[[ -67.9 -172.6   34.0  -16.6]
 [ 116.6  138.1 -122.0  206.8]
 [ -67.9 -172.6   13.0  -29.6]] result: -29.6

[[  7.6 -10.5  -7.3  -8.6  -5.6]
 [ 20.3   1.7 -16.3 -14.9  -3.0]] result: -3.0

[[  60.29 -146.15 -108.58   49.48  155.51]
 [ 147.54 -109.13   93.81  221.38  222.30]
 [  -7.79   -4.88   66.23    8.69   -6.55]] result: -6.55

[-19.14  -8.83 -12.92  10.77  11.71 -13.46] result: -13.46

[[ 0.118  0.113  0.127  0.134]
 [-0.100 -0.158  0.017  0.123]
 [ 0.174  0.048  0.219  0.120]] result: 0.120

[[  4.8  21.2  -3.5  -2.5 -14.1  -6.4   3.5]
 [  3.9  21.4   1.9  20.0  -3.7  -7.7   3.8]
 [  6.8   9.2   8.4  17.7  11.8   0.9   4.0]] result: 4.0

[ 12.00  10.13 -10.05   2.12  -8.85  -3.03] result: -3.03
---
Input:
-1.22 +1.02 +1.20 -0.46 +0.37 -0.09 +0.90
-4.92 +0.17 +1.75 -0.08 +0.95 +0.18 +0.87
Output: +1.02

Input:
+0.13 -0.22 -0.30 +1.19 +0.20
+0.31 -0.03 -1.94 +0.15 +0.00
+2.44 +0.53 -0.56 +5.30 +1.32
Output: -0.03

Input:
-4.01 +4.56 +4.23 -0.18
-2.13 +5.68 +3.93 -4.26
Output: +4.56

Input:
-2.70 -1.40 -1.89 +0.60 -4.59 +2.52
+4.02 +3.86 -0.65 -6.05 -1.88 +2.60
Output: -1.40

Input:
+0.75 -0.09 -5.01 -0.37
+0.48 -0.07 +2.12 -0.69
Output: -0.09

Input:
-0.46 -0.08 +0.60 -0.15 -5.16
-0.41 -0.80 +1.46 +0.12 -0.95
+0.69 -2.92 +2.25 +0.46 -0.52
Output: -0.80

Input:
+3.30 +2.88 -4.85 +2.97 -2.93 +3.32 +4.21
-0.21 +3.75 +0.26 -3.03 -2.96 +5.74 +4.48
Output: +2.88
---
[-1.43 +1.96 +4.94 +4.34 -0.39] yields +4.94

[[-0.84 +0.19 -3.92 +1.01 +1.66 -4.88]
 [-1.54 -0.20 +0.72 +0.64 +0.82 +0.97]
 [-0.28 -0.89 +0.37 -0.05 +0.38 +2.97]] yields -0.05

[-0.16 +1.94 +2.04 -2.37 +5.20] yields +2.04

[[+3.18 +0.60 +1.71 +4.66 +5.13 -4.87 -0.44]
 [-2.79 +1.85 +1.84 -2.46 -2.19 -5.90 +1.80]] yields -2.19

[+1.18 -1.89 +0.00 -0.31 +4.01 -4.65 +4.14] yields +4.01

[+0.85 +1.18 -0.42 -1.10 +1.46 -1.19 +4.53] yields +1.46
---
-0.42 -0.04 -0.28 +2.34
-0.42 -1.10 -5.10 -0.17
gives -1.10

-1.57 -3.57 +2.09 -6.02 -0.82
-4.96 -4.36 +4.11 -5.48 -0.98
+3.13 -5.26 +3.69 +1.98 -1.76
gives -4.36

+2.47 +0.76 +2.30 -0.27 +3.14 +4.31 +2.92
+1.97 +2.00 +1.24 +0.83 +3.54 +2.98 +1.73
+0.73 +5.71 -0.92 +4.98 +3.47 -0.69 -0.97
gives +2.00

-4.86 +3.12 +2.39 +1.76
-4.87 +2.76 +2.24 +0.58
gives +2.76

-0.66 +0.67 -1.85 +4.41 -0.22 +5.42
-0.97 -1.65 -1.23 -1.64 -1.56 -1.56
+1.58 +3.86 +5.54 +0.39 +4.25 -0.14
gives -1.65

+0.28 +1.07 +2.60 +1.01 -1.54 +3.50 -3.66
-1.51 -2.08 -1.39 +0.21 +2.26 -2.09 +3.76
-4.93 -0.79 +1.27 +0.42 +0.77 +1.75 -1.89
gives -2.08

-1.19 +1.59 -5.95 -4.40 +0.38 +4.04
-0.48 -1.56 +4.49 -0.39 +0.94 +0.96
-0.63 -1.46 +4.10 -0.53 +0.83 +1.20
gives -1.56

+3.55 +0.30 +4.49 +0.58 -0.08
+0.81 -2.90 +1.06 +3.72 -0.94
gives -2.90

-2.65 -5.08 +1.52 +3.33 +0.74
-0.63 -2.51 +5.07 -5.02 +6.01
gives -2.51

+0.58 +1.30 +3.48 +0.46 -1.36 +1.37
-2.03 +2.24 +3.59 +5.25 +1.39 +0.95
-1.38 -0.50 +2.73 -0.91 +0.55 -0.16
gives +2.24
---
[-109.607, 39.594, 152.920, 61.153, 87.241, -115.401, -40.277]	152.920, -115.401

[[172.84, -18.51, -26.13, 76.41, 7.47],
 [118.67, -52.49, 127.13, -107.19, 46.64],
 [102.68, -25.37, 92.72, -90.21, -122.99]]	172.84, -122.99

[0.045, -0.131, 0.066, 0.173, 0.126]	0.173, -0.131

[[-77.764, 60.117, -119.116, -123.056],
 [-84.612, -157.850, 45.290, -178.007],
 [-89.769, 144.711, -157.258, -91.290]]	144.711, -178.007

[-1.9, 1.2, -1.1, -0.8, -1.8]	1.2, -1.9

[[2.328, 5.328, 19.203, -13.543, -2.603],
 [0.506, 7.758, 19.658, 14.948, 6.287]]	19.658, -13.543

[[0.1, -0.6, 0.6, 2.0, 0.9, -0.3],
 [-1.1, 0.7, 1.2, 0.8, -0.5, -0.2]]	2.0, -1.1
